In the data rows, 128 means zero.
Here are some points, each followed by its number:
[107 111 107 116 131 110 113 101 113 117 112 125 115 109 119 113] 0
[140 116 130 129 147 134 118 142 147 132 154 137 147  98  99 129] 1
[119 131 126 123 138 112 148 130 125 116 130 123 120 148 160 125] 2
[110 125 126 117 111 117 128 117 117 126 116 116 126 146 144 121] 3
[125 131 137 120 117 129 124 123 120 122 122 130 124 124 126 120] 4
[ 46 114  74  63  73  60 127  63  44  64  83  67  51 171 182  65] 5
[ 90 127 113  98  96  97 139  93  91 108  96  93 100 164 170  99] 6
[103 109 109 108 108 101 112  99 103 107 107 111 113 120 119  98] 7
[172 142 152 154 139 166 141 152 173 158 146 158 162 137 128 155] 8
[124 112 121 121 117 125 117 116 118 127 109 118 112 114 106 120] 9
[161 140 159 150 174 163 142 152 160 156 151 170 156 131 126 154] 10
[172 157 167 173 166 175 152 157 174 162 156 172 170 135 136 162] 11
[ 56 117  75  61 106  64 135  62  44  63  80  74  74 173 191  83] 12
[177 127 148 166 184 165 128 177 180 160 171 167 176  80  75 159] 13
[ 22  95  53  39  74  45 108  43  34  58  51  65  55 151 179  64] 14
[148 133 135 144 145 150 124 139 151 143 145 154 145 110 106 145] 15
[120 136 144 136 131 131 144 133 127 138 127 127 132 147 157 138] 16
[178 131 158 162 145 169 124 159 168 162 166 162 171  99  79 156] 17
[137 127 130 146 127 139 124 135 139 136 129 126 130 120 111 131] 18
[111 127 113 128 129 122 125 125 124 124 118 124 119 139 146 129] 19
[171 127 149 154 149 164 118 153 168 163 161 156 163  87  79 150] 20
[141 132 129 140 144 142 115 138 149 140 133 146 144  98 101 147] 21
[170 146 156 168 181 170 136 180 170 158 185 177 179 117 115 166] 22
[ 93 133 120 114 115 105 145 108 106 112 109 109 100 176 186 107] 23
[153 123 142 142 157 146 126 154 162 137 166 153 154  92 102 152] 24
[ 95 114 104 105 118  97 117 103 103  96 107 105  91 131 128  97] 25
[182 119 144 156 180 160 124 180 169 149 187 163 170  74  74 142] 26
[142 129 137 150 145 146 120 148 155 146 138 148 148 117 119 147] 27
[151 141 150 148 138 148 139 148 146 149 137 147 152 138 136 152] 28
[182 134 158 169 171 167 124 176 184 158 188 180 177  74  84 167] 29
[175 140 153 165 172 162 138 171 170 161 174 165 172 116 105 157] 30
[146 130 130 136 116 135 112 126 134 130 125 124 131 124 111 127] 31
[181 130 150 162 171 165 124 176 182 156 178 172 170  71  71 161] 32
[110 126 119 119 111 115 130 117 116 123 120 111 122 150 143 130] 33
[ 47 110  78  77  86  65 139  76  62  74  80  72  57 178 181  82] 34
[133 117 127 128 134 130 108 118 127 124 116 134 130 111 109 128] 35
[ 98 119 118 104 111 117 126 102 106  99 104 111 105 134 136 114] 36
[135 146 135 131 115 121 146 128 122 125 119 113 140 180 178 131] 37
[123 130 132 124 118 127 133 122 126 124 120 125 127 147 139 141] 38
[117 124 135 123 134 126 137 118 118 131 125 127 128 148 161 136] 39
[167 136 151 175 129 167 138 161 166 161 140 153 165 123 114 167] 40
[176 136 156 163 186 169 134 186 187 161 208 186 182  88  84 164] 41
[114 115 122 117 106 123 127 117 110 117 108 105 108 127 135 123] 42
[168 134 142 154 130 152 115 137 153 149 140 144 153 115 102 139] 43
[ 92 117  95 110 108 105 119 102 101 108  98 108 101 136 141 107] 44
[ 66 123  84  66  83  76 128  84  54  83  90  80  51 204 194  75] 45
[ 96 111  98 100  94  90 115  87  86 101 102  83  81 147 141  93] 46
[132 132 135 124 128 125 132 127 135 132 131 124 142 128 131 128] 47
[136 129 142 137 132 126 133 125 129 146 129 133 135 130 122 131] 48
[ 97 110 106  97 111  91 105  97  96  96 100 102 105 122 130 105] 49
[144 146 146 147 136 151 134 146 158 149 142 148 149 130 129 153] 50
[183 145 162 174 173 173 142 184 180 170 177 173 178 117 102 162] 51
[ 83 114  96  84 117  86 114  95  89  91 107 107  90 127 137 104] 52
[156 136 150 158 131 157 123 159 157 145 126 146 155  98 100 152] 53
[108 121 114 117 112  98 143 110  99 115 105 105 122 166 154 118] 54
[167 144 153 165 129 159 147 161 161 160 140 152 158 146 125 152] 55
[192 132 167 172 174 182 119 188 196 164 184 170 183  81  74 174] 56
[166 123 145 148 166 151 115 166 172 153 172 160 167  68  57 150] 57
[108 128 115 110 106 118 127 110 113 113 110 107 113 143 136 114] 58
[151 139 151 149 133 139 141 135 139 140 134 127 143 129 143 140] 59
[201 159 179 191 184 193 141 207 206 184 214 191 199 104  96 183] 60
[146 131 156 154 128 150 140 143 149 151 134 142 149 126 125 146] 61
[162 114 138 153 162 148 108 170 152 145 178 157 163  73  58 140] 62
[130 128 125 128 118 125 130 119 133 139 115 118 125 137 128 128] 63
[198 149 174 187 189 176 134 198 199 175 204 186 191  97  89 185] 64
[124 121 125 115 106 116 128 117 115 128 114 114 130 135 141 123] 65
[ 81 129 103  85  98  84 128  87  85  92  96  90  88 164 167 103] 66
[198 139 167 171 176 194 138 193 188 180 201 185 187  93  85 179] 67
[136 110 124 136 119 139 121 124 146 144 116 122 135 113 120 129] 68
[160 129 151 150 127 154 139 143 158 162 146 142 157 112  97 137] 69
[129 123 131 121 123 119 128 127 128 131 132 122 129 133 129 129] 70
[ 76 109  84  81  80  81 115  80  70  84  90  78  69 136 137  80] 71
[103 136 118 112 118 108 131 109  98 112 107 114 101 154 165 112] 72
[120 125 130 124 111 119 123 116 122 129 112 124 126 128 135 124] 73
[145 136 134 138 127 139 142 140 131 135 133 135 133 142 135 132] 74
[ 71 119  83  72  97  77 134  87  66  80  75  79  70 177 186  82] 75
[184 132 169 176 167 172 123 188 187 178 195 183 176  86  80 157] 76
[ 33 102  72  56  80  45 120  55  41  60  65  52  37 180 200  73] 77
[ 99 108 106 100  93  98 124  95 100 116 103  93 109 138 132  99] 78
[168 149 165 167 149 163 160 161 171 170 161 161 171 138 128 163] 79
[156 141 155 152 165 158 148 155 152 154 143 163 145 140 139 153] 80
[113 109 111 114 145 115 123 113 118 113 125 128 105 112 124 119] 81
[ 90 122  98  97 110 106 134  93  96 101 101 100  95 143 157 106] 82
[139 136 130 131 113 134 117 137 118 134 128 112 117 135 126 130] 83
[132 123 118 130 144 132 108 129 137 130 125 139 134  90  96 139] 84
[100 111 107 104 102  96 130  96 106 124 105  90 113 134 130  98] 85
[177 121 155 165 163 169 103 154 170 153 150 164 169  76  69 164] 86
[144 118 134 139 113 135 124 127 140 143 130 133 143  96  82 130] 87
[213 143 173 185 187 189 150 210 199 180 203 197 191 104  91 174] 88
[ 76 100  80  79  78  80 101  83  87  81  79  82  71 134 128  82] 89
[151 133 136 147 150 140 131 151 148 143 159 158 152 110 107 143] 90
[169 133 159 165 160 160 127 167 173 162 176 173 158 103  98 149] 91
[162 124 142 152 146 160 110 153 163 149 155 160 154  50  53 144] 92
[110 131 125 121 114 107 132 117 115 121 111 120 105 145 140 116] 93
[142 133 134 145 126 144 126 133 146 139 128 132 129 126 116 137] 94
[173 146 162 165 155 178 138 150 171 167 148 163 166 120 117 162] 95
[180 130 159 163 164 175 121 169 180 165 176 181 168  72  56 162] 96
[ 28 103  69  64  82  49 149  66  47  61  75  64  42 196 201  72] 97
[ 68 121  88  86 103  85 128  89  64  91  95  72  76 171 174  84] 98
[165 129 143 151 162 155 131 153 165 155 168 167 157 107 100 157] 99
[145 130 139 150 131 156 138 144 153 147 143 139 152 125 119 137] 100
[161 123 141 157 169 160 124 157 165 152 153 162 165  88  88 153] 101
[140 149 155 152 139 144 139 144 151 144 139 143 150 132 141 154] 102
[121 117 123 116 126 119 111 132 126 125 130 128 122 103 104 121] 103
[105 124 114 116 113 112 126 111 108 115 110 101 104 142 137 111] 104
[170 118 144 150 145 158 109 160 168 142 166 153 163  71  65 153] 105
[112 150 122 121 123 118 148 117 103 123 120 107 111 177 164 122] 106
[123 132 120 124 109 117 129 114 113 118 115 114 120 141 140 117] 107
[ 94 124 104 105 116 104 129 103 100 106 104 105  99 141 155 110] 108
[126 146 133 138 134 129 142 140 130 135 137 131 123 166 155 134] 109
[174 129 150 159 171 160 130 182 185 157 185 163 166  69  64 155] 110
[121 118 119 113 121 107 111 117 110 110 113 115 114 122 124 115] 111
[186 139 168 174 174 174 130 180 187 169 174 183 187  79  84 175] 112
[105 129 117 110 100 103 127 110 103 102 108  98 101 145 142 102] 113
[135 140 129 139 137 135 133 138 133 134 133 132 133 133 122 122] 114
[ 98 128 104 105 116 115 143 101 106 108 107 109  98 149 163 110] 115
[ 39  99  61  56  74  52 111  49  38  67  67  58  49 149 153  71] 116
[102 136 108 109 118 103 139 101  97 102 106 106  99 166 172 100] 117
[143 145 152 151 134 147 134 142 151 144 134 142 147 124 134 152] 118
[101  93  94  98  99  98 102  90  86 101  94 107 101  96 107  98] 119
[114 135 115 116 109 107 133 107 105 114 115 109 109 158 151 115] 120
[141 114 130 138 162 138 114 136 143 137 138 141 134  85  90 133] 121
[151 140 153 142 136 144 144 146 133 139 130 132 145 138 149 147] 122
[103 140 115 118 119 111 139 117 109 119 110 118  98 163 165 114] 123
[ 88 128 109  99  95  88 126  94  85  92 104  88  92 165 157  99] 124
[132 136 138 131 130 127 137 122 123 127 128 122 132 141 152 129] 125
[121 140 127 120 129 113 138 125 117 124 119 122 129 131 148 127] 126
[150 124 149 142 119 149 116 149 140 142 128 129 140 117 108 134] 127
[151 123 133 142 145 141 116 145 153 148 157 140 154  94 101 131] 128
[105 138 116 111 111 106 135 109  98 116 110 109  96 163 170 111] 129
[123 112 118 121 105 111 103 121 122 123 100 126 116 109 103 116] 130
[ 98 129 124 106 108  96 149 106 104 122 106 101 131 182 180 108] 131
[127 121 119 121 150 130 115 127 120 128 135 143 139 108 127 130] 132
[ 93 125 106 110 122 100 146 106 100 107 109 111 110 166 182 112] 133
[172 135 152 161 164 161 127 159 174 163 170 169 164 103  93 164] 134
[ 64 108  87  75  94  75 112  74  69  80  79  90  73 137 148  92] 135
[110 121 113 118 123 122 119 112 107 116 120 130 121 121 134 113] 136
[115 121 116 115 129 120 123 121 111 113 111 119 120 125 137 118] 137
[105 134 121 109 123 113 139 114 107 112 113 111 114 166 181 120] 138
[103 125 113 113 130 112 135 103 108 115 108 123 110 154 157 118] 139
[107 130 109 110 108 105 126 111 104 109 105  99  97 151 142 107] 140
[ 65 112  78  72  82  76 123  70  59  75  85  80  77 155 178  89] 141
[194 136 166 182 179 183 125 175 186 174 170 183 183  83  87 179] 142
[165 150 152 155 143 164 135 161 158 155 149 158 159 118 107 150] 143
[170 135 158 161 163 168 127 172 156 160 165 161 165 116 107 156] 144
[142 106 126 139 119 131 108 125 131 132 115 129 128 100  87 123] 145
[ 99 132 108 100 121 103 130 113 104 109 116 105  98 158 161 106] 146
[115 125 116 117 141 112 132 111 116 105 112 126 119 120 146 121] 147
[127 131 135 121 108 125 128 118 130 125 113 122 128 122 123 122] 148
[112 120 120 113 112 112 126 104 114 114 102 102 119 159 148 108] 149
[139 123 133 128 113 129 128 126 130 138 125 126 140 117 117 130] 150
[109 140 123 118 118 115 142 117 105 120 114 117 104 165 171 120] 151
[ 49 112  79  55  77  54 117  59  56  61  72  64  63 164 175  81] 152
[203 144 182 186 181 178 130 203 190 180 179 188 196  81  93 177] 153
[156 109 131 136 145 150  96 141 154 131 134 144 146  74  60 143] 154
[177 134 167 172 137 179 133 150 175 188 162 149 160  88  72 146] 155
[ 91 120  86  93 106 100 122 102  94 101  98  95  93 147 140  95] 156
[ 89 118 101  95  97  94 117  93  86  95  89  89  83 145 143  91] 157
[136 137 138 137 136 142 130 133 135 134 126 131 136 143 149 143] 158
[203 171 197 205 180 210 157 198 211 208 195 202 211 117 107 195] 159
[154 139 149 141 126 147 128 137 146 145 127 141 152 127 124 138] 160
[116 122 110 115 129 122 133 118 119 115 129 122 116 120 128 113] 161
[117 141 133 123 120 121 145 117 119 126 111 118 127 152 156 126] 162
[123 134 129 132 122 120 129 129 130 128 117 120 127 140 135 130] 163
[ 72 110 100  89 106  86 126  85  78  87  93  88  86 150 152  97] 164
[115 116 122 120 109 124 118 119 113 119 106 121 117 114 114 120] 165
[ 74 123  92  78  92  76 130  77  74  90  82  75  74 161 178  85] 166
[103 120 113 108 127 101 129 104 105 102 107 117 109 130 147 116] 167
[108 122 118 115 137 104 127 111 114 114 125 130 125 125 135 120] 168
[ 75 119  88  80  97  83 128  90  81  87  98  89  76 161 174  92] 169
[152 141 161 148 140 152 142 147 153 156 136 154 151 139 137 147] 170
[166 133 156 161 126 160 131 143 160 162 143 144 164  85  85 144] 171
[171 129 155 160 155 159 126 163 170 152 156 153 166  91  88 151] 172
[181 115 156 154 157 181 116 156 178 153 144 164 167  70  69 157] 173
[193 140 170 174 172 183 134 189 195 168 181 181 188  98  77 171] 174
[182 140 162 163 167 165 136 174 172 175 173 172 181 112  93 166] 175
[ 78 108  87  80  78  73 118  83  76  79  76  76  74 156 151  86] 176
[ 75 104  83  74  80  73 108  78  65  80  85  68  67 156 151  77] 177
[136 117 122 129 113 126 111 121 136 129 114 116 130 113 105 134] 178
[100 125 111 106  98 102 120 105  98  96 105  94  95 135 132  99] 179
[116 120 121 120 109 118 126 122 119 113 111 116 112 140 118 122] 180
[ 83  94  89  86  85  80 110  80  77  96  87  87  86 117 122  85] 181
[162 135 144 149 156 162 126 159 160 143 168 159 163 105  96 155] 182
[110 123 115 113 143 118 133 118 118 115 118 131 119 127 139 121] 183
[139 138 149 142 137 142 131 137 143 141 133 143 138 123 128 143] 184
[174 137 153 162 156 158 134 168 167 154 169 160 166  99 105 156] 185
[147 112 142 149 127 150 125 135 151 155 136 143 146  91  77 138] 186
[ 53 109  87  78  91  74 119  76  57  74  76  76  73 161 170  84] 187
[ 80 120  95  92  97  84 125  84  76  94  93  93  87 155 166  95] 188
[ 87 118  86  94  85  78 131  92  79  86  96  83  89 151 147  93] 189
[131 139 132 134 136 117 130 115 133 137 134 127 133 137 139 132] 190
[ 94 129 112 109 104 107 142  97  91 109  98  98 104 162 194 112] 191
[115 123 123 113 106 116 121 106 116 118 107 107 121 138 131 119] 192
[ 66 134  89  74 105  77 134  92  75  82  91  83  67 193 201  87] 193
[107 129 119 113 124 107 135 110 110 116 115 121 114 153 163 119] 194
[143 133 133 145 147 148 128 151 145 134 130 142 130 120 114 141] 195
[183 134 154 164 174 179 119 174 184 158 192 178 183  84  67 166] 196
[ 67 111  84  89  75  90 125  75  70  72  73  73  86 152 156  96] 197
[153 118 138 145 154 147 118 155 160 136 166 155 155  94  90 140] 198
[101 131 117 114 115 103 132 111 108 117 112 117 103 151 145 112] 199
[129 143 133 129 131 132 142 132 127 128 134 141 131 153 164 141] 200
[ 82 110  92  86 101  87 115  81  82  94  92  93  91 143 152  92] 201
[160 120 134 143 158 143 124 157 148 140 163 148 152  93  95 134] 202
[151 130 140 146 145 142 137 143 149 141 138 151 142 125 111 142] 203
[147 134 150 141 137 146 134 151 147 144 138 150 150 116 111 151] 204
[199 142 178 188 163 190 147 180 189 197 180 178 191 101  87 172] 205
[170 161 168 162 139 162 144 157 162 164 152 155 153 146 134 163] 206
[190 137 171 182 141 180 147 166 188 197 171 159 177  99  90 162] 207
[ 97 118 103 110 109 104 124 107  97  92  97 100  89 128 128 101] 208
[183 159 175 171 173 179 147 171 175 168 174 177 172 134 125 173] 209
[115 135 123 128 116 108 128 117 118 121 107 113 112 142 136 129] 210
[111 126 118 127 131 116 133 121 112 119 122 126 122 138 153 130] 211
[161 121 141 155 143 155 119 143 152 168 138 152 160  73  69 129] 212
[174 120 143 166 186 165 125 167 176 163 163 166 174  78  78 157] 213
[109 116 112 106 130 115 123 113 104 113 111 114 109 135 137 109] 214
[170 124 159 164 150 169 110 157 169 149 170 160 174  67  58 150] 215
[147 137 147 148 163 148 136 138 157 158 143 161 153 131 129 151] 216
[153 135 148 149 154 140 132 162 144 146 147 152 152 111 126 148] 217
[149 117 134 149 143 143 106 149 146 142 137 144 147  91  82 140] 218
[136 135 144 129 133 137 136 141 139 131 129 138 136 140 140 132] 219
[122 142 126 126 114 123 134 118 118 128 123 118 120 157 160 120] 220
[102 126 107 105 103  99 125  99  95 103 102 100  96 152 146 104] 221
[108 140 119 108 122 106 150 120 102 111 117 112 102 183 185 117] 222
[113 125 120 118 109 112 130 110 106 113 106 109 113 136 148 125] 223
[107 129 126 115 119 117 128 110 115 124 105 116 108 144 149 116] 224
[ 75 128  94  84  98  86 128  96  76  94  94  88  65 176 178  84] 225
[173 128 149 159 168 162 115 172 176 158 184 163 171  79  79 151] 226
New points follow, each followed by the number of its nearest point above.
[136 127 134 139 107 143 119 127 140 148 130 127 141 109 100 121] 87
[133 139 135 138 125 136 136 132 129 142 129 138 140 137 138 134] 74
[152 138 147 153 132 152 130 153 151 147 131 144 151 111 114 149] 204
[129 134 139 122 124 130 141 134 130 124 122 124 126 153 152 125] 125
[162 159 163 158 149 165 151 161 160 154 147 155 156 155 140 164] 206
[ 84 121 102  97  94  89 121  98  91  96 103  89  87 151 158 101] 124
[106  90 103 101  86 107  93 106 101  94  91 102 100  98  91 104] 119
[115 154 118 122 123 118 148 126 113 124 116 105 110 195 176 117] 106
[114 124 111 124 120 115 122 125 123 118 129 116 112 128 122 115] 161
[162 129 140 155 188 167 121 156 168 163 158 166 152  87  85 158] 101
[162 109 119 143 164 144 115 176 167 135 184 160 155  65  59 147] 62
[166 143 169 163 138 164 135 157 163 144 148 162 164 117 116 151] 143
[140 137 148 144 144 152 125 141 144 139 129 147 137 131 123 145] 184
[212 151 177 202 165 191 152 181 192 202 180 183 195 109  95 179] 205
[ 46 117  72  63  84  57 120  74  44  58  74  69  53 179 189  71] 5
[149 149 148 150 162 159 141 157 156 146 158 153 145 135 142 149] 80
[116 135 122 118 139 121 137 124 122 125 124 126 125 130 152 126] 126
[ 89 121  91  93 119  95 129  96  91 103 105 100  91 150 157 102] 82
[199 137 177 186 159 192 143 175 185 194 180 175 189 102  87 170] 205
[131 125 134 123 126 122 133 130 128 133 135 120 134 140 135 132] 70
[117 147 121 126 114 130 132 123 119 127 133 111 110 168 151 117] 220
[125 120 115 110 108 122 124 111 123 113 107 118 121 142 130 118] 192
[ 77 123  99  97 105  91 137  90  83  95  97  93  88 175 182 103] 66
[160 147 147 157 144 163 139 151 153 156 135 147 156 113 101 150] 143
[ 79  92  87  81  94  77 103  85  75  85  89  87  91 113 120  88] 181
[100 126 100 100 100 103 129 109  93 101 106 102 100 149 152  95] 221
[125 120 126 127 132 124 116 126 126 131 126 136 131 118 122 131] 35
[142 154 150 137 159 150 134 141 147 142 148 143 135 136 143 142] 102
[ 92 116  98 105 115  92 120  90 102 102 106 101  92 131 140  99] 25
[169 151 163 156 144 162 146 163 163 162 148 158 167 145 139 166] 206
[178 151 166 173 175 185 141 178 190 171 171 175 175 110 115 171] 51
[139 122 129 133 160 136 124 152 143 138 164 136 131  88  95 128] 1
[134 133 141 142 142 135 117 127 138 131 128 143 150  99 110 143] 21
[ 90 114 104  99 102 102 130 101  89 100  97  94  86 149 158 108] 82
[130 124 128 127 112 122 121 125 118 121 120 119 135 129 132 127] 73
[113 119 122 116 112 115 126 119 112 120 117 118 106 133 116 117] 180
[124 104 123 119 119 120 107 105 124 108 111 133 122  85  90 119] 130
[138 138 134 138 155 146 131 125 131 134 131 139 130 133 141 140] 158
[116 121 124 119 114 124 129 119 121 113 113 118 116 137 123 123] 180
[ 11 100  47  36  52  26 107  40  20  38  46  38  19 150 165  40] 14
[141 135 133 135 103 141 123 126 124 129 118 107 134 124 130 124] 83
[121 105 114 119 140 127 112 144 129 121 157 134 128  91  98 119] 103
[179 135 155 158 179 162 122 175 183 150 187 185 178  81  85 160] 29
[130 126 123 133 102 123 114 126 122 123 108 123 135 108 100 125] 178
[135 135 132 138 155 137 142 129 134 128 139 143 133 150 145 139] 158
[181 134 162 162 183 166 134 190 187 165 194 184 179  91  82 164] 41
[ 67 112  89  70  84  68 112  80  64  76  84  73  55 151 153  77] 177
[129 114 124 132 147 126 117 134 131 133 139 142 135  95  98 129] 84
[140 144 141 144 145 141 132 125 139 144 125 149 143 137 134 144] 184
[129 144 127 130 121 130 128 133 129 128 125 126 127 149 132 131] 163
[157 140 154 158 141 161 128 150 169 149 142 158 154 118 111 152] 143
[142 150 148 150 130 149 152 134 141 142 135 135 135 163 154 145] 122
[108 127 116 120 128 117 133 111 115 106 114 124 122 139 151 123] 211
[170 137 153 161 163 157 132 158 172 161 167 168 164 106  96 165] 134
[ 90  97  94 105  78  98  92  93 101  95  83  90  93 100  86  90] 119
[117 111 125 117  98 100 117 109 108 109  98  98 115 128 113 104] 7
[113 127 127 119 102 115 121 107 115 121 107 116 119 117 111 122] 165
[ 79 112  97  92  96  88 128  90  80  84  94 106  88 154 165 101] 188
[109 112 100 108 105  97 122 111 104 101 118 104 109 123 120 106] 7
[105 119 113 100 100  99 118 104  97 111 108 100  92 134 130 101] 179
[146 132 134 142 109 144 112 135 139 130 124 131 140  97  95 132] 87
[ 95  97  93  95  95  96 102  89  84  97  91 102  94 103 110  94] 119
[171 159 164 167 168 163 151 159 163 158 149 167 163 139 140 155] 11
[101 106 102 105  93 100 108 100  97  96  92  97 100 119 126 111] 49
[159 142 160 152 138 158 135 153 158 161 143 148 158 119 113 151] 143
[137 112 117 122 110 133 106 117 125 126 117 123 123  96  87 122] 145
[171 144 153 167 171 167 138 159 165 157 157 165 157 118 129 152] 10
[175 128 160 165 189 155 139 191 183 167 192 180 184  82  76 172] 41
[ 99 120 106  98 117 101 130 112  99 102 107 104 100 143 149 105] 108
[ 84 113  92  96  98  85 116  87  76  89  87  93  96 146 152  88] 201
[171 123 148 140 129 158 128 144 167 167 151 146 158  71  58 141] 212
[ 69 122  92  83 113  78 145  79  66  94 100  90  79 184 197  87] 193
[ 72 126  89  82 103  81 130  93  72  84  90  85  70 183 183  85] 225
[ 88 101  97  93  98  97 105  99 102  95 108  98  90 112 105  90] 119
[ 87 111  94  81  72  81 115  93  86  83  88  75  74 153 156  91] 176
[151 118 131 132 123 131 109 126 148 136 126 136 138  98  87 135] 87
[181 143 158 171 143 179 131 161 168 163 144 167 172 109  97 169] 95
[187 136 167 160 184 168 138 199 193 165 202 186 183  96  83 167] 41
[164 133 158 162 136 165 136 142 161 171 152 141 152 105  93 144] 69
[112 132 124 115 105 112 143 117 112 118 121 103 101 164 152 106] 120
[105 107 114 117 139 110 103 107 106 106 109 125 125  95 112 110] 0
[126 117 127 123 107 126 116 120 122 131 118 115 108 118 111 124] 9
[130 102 121 122 136 122 111 131 133 121 144 129 132  90  91 122] 103
[127 108 126 130 121 129 101 122 131 125 116 128 128  93  87 119] 145
[143 116 136 137 110 136 103 135 140 122 114 128 141  97  91 134] 145
[156 132 149 153 154 151 132 153 158 151 148 153 154 130 131 152] 216
[ 44  93  61  61  70  54 108  56  42  56  58  61  53 154 162  65] 116
[160 130 160 161 133 161 136 144 154 154 131 150 160 123 120 157] 61
[159 134 144 148 133 153 111 140 156 148 141 147 154  97  92 145] 43
[149 119 125 131 121 131 107 125 142 134 127 133 140 103  83 140] 87
[135 111 123 120 136 123 109 137 141 125 147 130 136  93  89 122] 1
[ 75 127  91  91 107  91 127  96  69  96 100  76  82 165 169  89] 98
[126 118 126 128 133 120 122 118 125 131 129 133 135 112 115 125] 35
[177 131 162 171 192 173 134 194 177 164 201 174 182  83  80 169] 41
[121 118 124 119 111 120 124 115 116 123 117 122 118 129 129 126] 73
[102 123 107 111 114 102 122 111 110 115 106 119  97 148 146 118] 199
[132 138 135 138 135 123 133 123 137 139 135 131 135 137 138 136] 190
[178 147 169 172 139 178 135 164 174 172 147 159 179 128 115 167] 95
[160 150 144 153 148 152 135 148 146 144 142 159 170 137 148 159] 28
[ 97 112 101 102 133 104 131 102 104 101 118 120  90 135 149 113] 167
[174 127 140 157 149 157 108 163 169 155 153 151 163  69  56 154] 105
[183 157 177 179 158 185 151 178 190 182 162 177 184 137 139 183] 209
[181 127 167 166 135 175 142 158 184 185 157 160 178  91  72 148] 155
[142 136 143 137 126 144 146 137 133 144 133 135 140 150 139 134] 74
[176 135 159 163 143 166 126 155 164 155 141 154 160 110 106 153] 143
[175 150 163 167 150 170 143 163 178 163 159 161 168 110 114 163] 95
[165 129 152 150 122 153 122 141 151 144 125 138 151 116 106 144] 43
[166 140 156 160 158 165 127 160 165 160 157 153 169 114 110 156] 144
[ 85 118  95  99  93  91 114  94  87  87  92  78  82 149 139  90] 157
[118 137 134 115 115 118 141 124 127 125 120 108 137 159 147 115] 162
[ 96 124 115  96 102  99 141  95  94 111  98  94 111 172 177 101] 6
[165 158 172 159 132 161 153 163 158 160 140 152 159 122 121 168] 206
[ 91 117  98 110 127  98 120 104  93  98 103  97  94 136 137 100] 25
[156 126 143 155 137 145 126 136 144 145 137 141 146  91  86 133] 186
[128 132 129 145 138 140 124 137 143 143 125 140 137 135 139 146] 158
[141 117 135 140 118 142 123 130 148 144 117 125 139 110 117 133] 68
[112 128 120 113  99 120 121 111 116 122 105 107 117 125 135 119] 192
[100 115 102 109 112 103 114 104 103 107 100 108 104 128 134 108] 44
[165 114 147 147 167 152 118 164 176 142 180 155 163  65  72 155] 57
[114 135 126 129 133 123 135 126 116 127 128 128 130 147 158 131] 39
[157 140 143 149 134 153 140 143 154 149 133 147 152 138 130 147] 28
[175 129 151 167 170 174 116 167 167 157 148 170 170  75  68 165] 86
[ 47 105  71  59  92  61 104  57  51  67  65  74  67 139 148  69] 116
[114 117 110 117 119 113  96 108 116 118 112 116 115 102 114 117] 0
[150 132 138 135 155 138 123 148 152 132 159 152 145 107 110 139] 90
[158 141 157 159 142 161 130 155 162 159 154 157 151 119 107 152] 143
[160 108 136 133 157 140 102 158 165 141 171 151 163  62  57 138] 62
[113 100 113 114  93 113  93 103 114 115  98 106 113  92  86 104] 130
[135 133 133 146 134 141 126 138 146 141 127 141 141 131 131 144] 184
[118 133 134 124 113 123 133 128 124 139 124 123 136 156 149 131] 38
[206 157 181 189 181 189 139 200 206 192 204 197 195  95  95 187] 60
[134 139 147 134 129 136 138 145 132 140 129 139 137 135 130 141] 219
[137 132 135 137 123 133 131 125 129 144 127 137 135 128 128 134] 48
[157 122 136 141 176 146 117 170 160 149 187 147 144  61  65 136] 62
[ 61 130 107  82 117  76 153  80  67  85  98  93  79 184 209  93] 193
[137 129 125 129 131 134 123 126 125 129 126 127 136 126 127 127] 47
[159 133 145 151 128 150 136 139 155 154 144 145 153 100  87 143] 69
[172 126 159 165 155 168 113 157 175 152 170 165 174  70  63 152] 215
[ 33 102  60  55  75  47 111  52  32  59  51  66  43 158 184  66] 14
[142 116 143 138 132 140 113 127 149 141 123 144 133 102  99 138] 21
[119 129 131 119 117 107 134 110 115 136 117 116 120 147 141 116] 3
[153 152 158 152 154 156 147 154 149 157 148 153 149 151 148 163] 80
[181 155 164 181 192 185 136 185 202 170 206 187 196 101  91 183] 64
[128 132 136 133 118 135 134 130 127 134 135 127 131 148 145 131] 125
[106 114 107 108 132 114 119 117  99 110 107 116 109 121 136 111] 214
[137 137 140 128 127 141 147 135 128 141 133 135 133 156 144 128] 74
[ 79 125 104  88 110  88 137  94  85  93 100  93  95 172 194 101] 66
[ 94 103  93  94  90  91 104  91  84  83  84  87  86 118 133 104] 181
[180 167 176 176 167 187 161 175 180 182 159 170 181 140 133 180] 209
[100 134 112 103 106  98 147  96  89 105 112  96  96 178 190 108] 191
[ 31  92  62  44  70  45 108  45  29  47  63  55  54 162 182  59] 14
[154 154 162 158 142 148 150 147 154 164 149 145 162 137 139 149] 170
[ 93 123 100 113 130 102 131  96  97  98 100 120 106 144 163 106] 108
[104 135 118 106 111 109 124 113 101 107 109 106 107 153 159 108] 72
[101 129 105 124 139 107 139 100 106 107 109 129 112 145 168 115] 139
[101 127 112 115 127 104 130 109  98 107 107 104 103 145 149 108] 108
[ 45 113  72  75  70  57 120  70  50  74  81  52  42 186 187  65] 5
[123 115 122 127 126 120 109 122 118 118 133 126 123  98 111 123] 103
[121 141 118 122 118 120 130 115 118 131 124 110 110 160 150 113] 220
[111 116 121 119 101 121 111 119 113 114 105 118 111 120 125 128] 165
[108 155 125 124 117 113 151 123 109 124 117 116 104 207 190 122] 222
[127 137 125 123 151 131 140 137 130 134 133 141 133 152 160 136] 200
[208 146 175 185 188 192 144 205 199 181 197 192 192 101  92 176] 88
[ 86 116 101  88  89  88 134  85  76  90  92  93  93 150 170  94] 188
